(in the rows, 128 means zero)
Families of rows that turns and mirrors carry onto each other, the same ones carrying the whole set onto itself: the rest of each named row's family, in list order:
9 families of 3 rows:
Pavor: [124 135 112 124 116  92 119 162 118 135 109 111 126 125 137 149 103  90
 112 109  72 130 138 124 154  99 126 111 129 112 155  75 168 133 124 110
 100 148 117 146 176  99 127 140 112  86]
supaf: [144 132 101 103 111 109 124 171  92 163 144 138 137 138 123 174 117  98
 121 102 122 122 136 124 148  66 126 128 123 140 174 111 162 122 160  97
 158 109 133 164 143  90 122 117  83 103]
vev: [123 114 126 139 123 102 135 149 134 129 126 145 130 131 131 168 116 134
 104 122 117 121 101 112 128 109 141 147 142 105 152 133 158 132 153 127
 157 128 126 135 159 101 131 164 105 126]
Mip: [154 131 125 109 116 123 118 177  97 132 124 123 149 135 115 159 116 102
 110 134 117 118 136 136 146  56 123 130 129 128 154  99 156 149 165 104
 153 101 126 150 134  88 101 121  98  93]
nono: [124 127 114  87 102 114 107 162 101 141 124 146 143 127 125 177 106 105
 111 121 123 125 137 139 138  62 134 127 110 129 170  93 143 131 163  97
 140 106 121 179 138 106 117 133  95  91]
bef: [139 144 120 122 107  94 132 158 118 137 102 122 127 112 142 165  83 106
 115 124  92 134 133 130 145  89 133  94 130 110 156 101 165 125 138 115
  83 152 123 152 157 115 157 155  95  85]
Foga: [124 124 135 105  98 118 117 168 102 142 125 150 143 124 126 162 113  99
 128 114 137 128 145 131 142  56 150 115 122 133 155  84 161 135 164  98
 148 106 101 168 138  82 131 130  97  89]
gelar: [138 118 126  88 119 116 129 170  95 127 126 140 159 139 125 171 110 107
 116 137 119 123 140 125 126  56 134 128 110 113 163 100 151 137 145  87
 150 104 106 164 144  86 129 133  89 102]
ridi: [124 125 116 128  97 114 134 159 134 134 126 151 121 128 113 170 113 135
 104 111 135 127 110 121 130 120 142 151 142 107 151 123 150 111 156 126
 138 120 134 138 162 103 141 171 108  99]
Pumen: [143 124 134 142 131 117 128 170 120 131 122 134 125 132 113 156 117 120
  95 131 118 112 119 108 142 111 139 155 145 110 143 122 170 130 154 142
 152 117 147 119 172 104 124 168 110  93]
gon: [117 135 120 132 129 123 118 144 116 131 132 125 115 122 125 157 120 118
 111 108 124 122 110 107 139 108 129 163 136 116 156 133 172 121 142 123
 117 117 126 114 162  88 132 166 121  98]
Fav: [155 124 123  86 133 131 121 175  92 156 144 152 146 135 139 163 111 111
 123 113 131 134 140 129 124  64 150 118 117 130 161 105 153 149 147 107
 151 118 116 160 143 110 132 120 105  94]
losuv: [146 122 118  91 125 129 105 159 104 144 127 138 137 127 128 166 122  93
 117 127 125 123 135 139 123  57 150 121 133 127 165 103 145 141 151 101
 153 100 115 155 143  85 122 113  90 106]
Pip: [135 137 130 136 104  85 136 160 133 140 102 122 101 123 155 164  99  95
 119 110  94 126 147 110 149  85 147  89 134 121 160  91 167 125 130 120
 106 141 117 149 163 108 148 137  99  87]
fimor: [122 127 134  93 106 128 130 181  75 160 117 132 138 133 105 168 111 104
 116 115 119 135 146 122 152  68 134 136 130 121 156  81 146 144 157 106
 155 118 114 160 159 103 113 120  97  89]
lete: [125 125 134 133 123 124 119 148 132 148 131 139 118 126 128 153 116 114
  92 113 127 115 115 128 133 118 162 143 151 112 147 132 154 127 147 136
 154 128 129 122 175  89 140 164 110 109]
foma: [126 124 118 137 115 110 155 167 113 157 143 139 128 142 116 160 119 113
 125 105 122 118 107 121 145 109 150 142 153 126 153 125 168 105 149 134
 141 126 152 127 171  87 147 160 101 105]
Zif: [129 128 128 127 131 123 147 155 128 155 146 140 122 144 140 173 123 128
  85 102 132 123 125 118 134 108 154 146 139 108 166 136 152 135 149 121
 142 136 135 124 159  89 144 161 124 105]
lepez: [166 147 130 134 126 103 136 164 128 136 104 108 132 127 128 160  93  94
  94 128  81 127 144 116 161  93 126  99 126 114 144 100 184 143 140 116
 112 138 120 139 164 105 136 136  94  80]
kufu: [127 154 132 130 124 106 149 154  99 156  90 101 116 123 140 171 102 105
 110 109  84 131 126 116 165  89 131 100 135 121 157 104 160 142 141 121
 108 153 119 142 160 115 139 125 111  89]
mobu: [155 129 120 125 120  89 139 171 118 162 121 114 126 142 150 151 100 106
 110 107  92 143 146 135 137  87 143  93 139 101 150  94 155 147 135 119
 114 168 122 150 166 104 151 141 108  96]
vap: [148 139 137 120 109  89 138 159 117 132 108 120 124 132 140 144  86 108
 110 127  84 128 143 120 149  89 132  90 122 111 150 117 168 122 126 113
 118 165 100 148 164 113 142 150  98  93]
Fara: [120 120 120 149 108 112 126 160 116 134 122 141 111 117 146 165 115 128
 107 102 143 119 124 103 135 100 149 156 141 111 153 124 159 128 157 128
 147 107 130 137 165  91 153 171 107 108]
dit: [138 121 110  93 115 130 101 169  98 133 137 154 142 115 107 151 117 104
 130 113 121 141 132 118 139  77 125 135 128 127 152  90 171 135 153  98
 138 109 102 154 146  95 109 117 100  94]
vis: [141 142 117 128 121  95 138 169 100 165 130 126 142 116 144 161  85  90
 113 108  88 129 141 120 166  90 138 100 131 124 158 100 189 131 139 114
 111 153 133 153 173 105 159 146  81  97]
minib: [128 134 126 134 128 127 140 165 105 159 111 134 124 122 109 184 119 132
 112 106 135 138 109  91 136 112 134 155 146 102 149 121 167 138 151 130
 144 114 129 125 167 106 146 148 103 102]
rad: [160 142 119 122 116 105 120 162 117 148 107 112 123 117 145 150  92  90
  96 118  88 132 154 128 143  94 142  89 136 104 153 102 164 136 122 110
 115 149 106 143 174  95 158 138  88  93]

Which other rows belong to the same family as lepez? Mip, Pumen
Which other rows belong to the same family as gon? Pavor, dit
Which other rows belong to the same family as Fav? Zif, mobu
Which other rows belong to the same family as Fara? Foga, Pip
Which other rows belong to the same family as fimor? kufu, minib
Which other rows belong to the same family as ridi? nono, bef

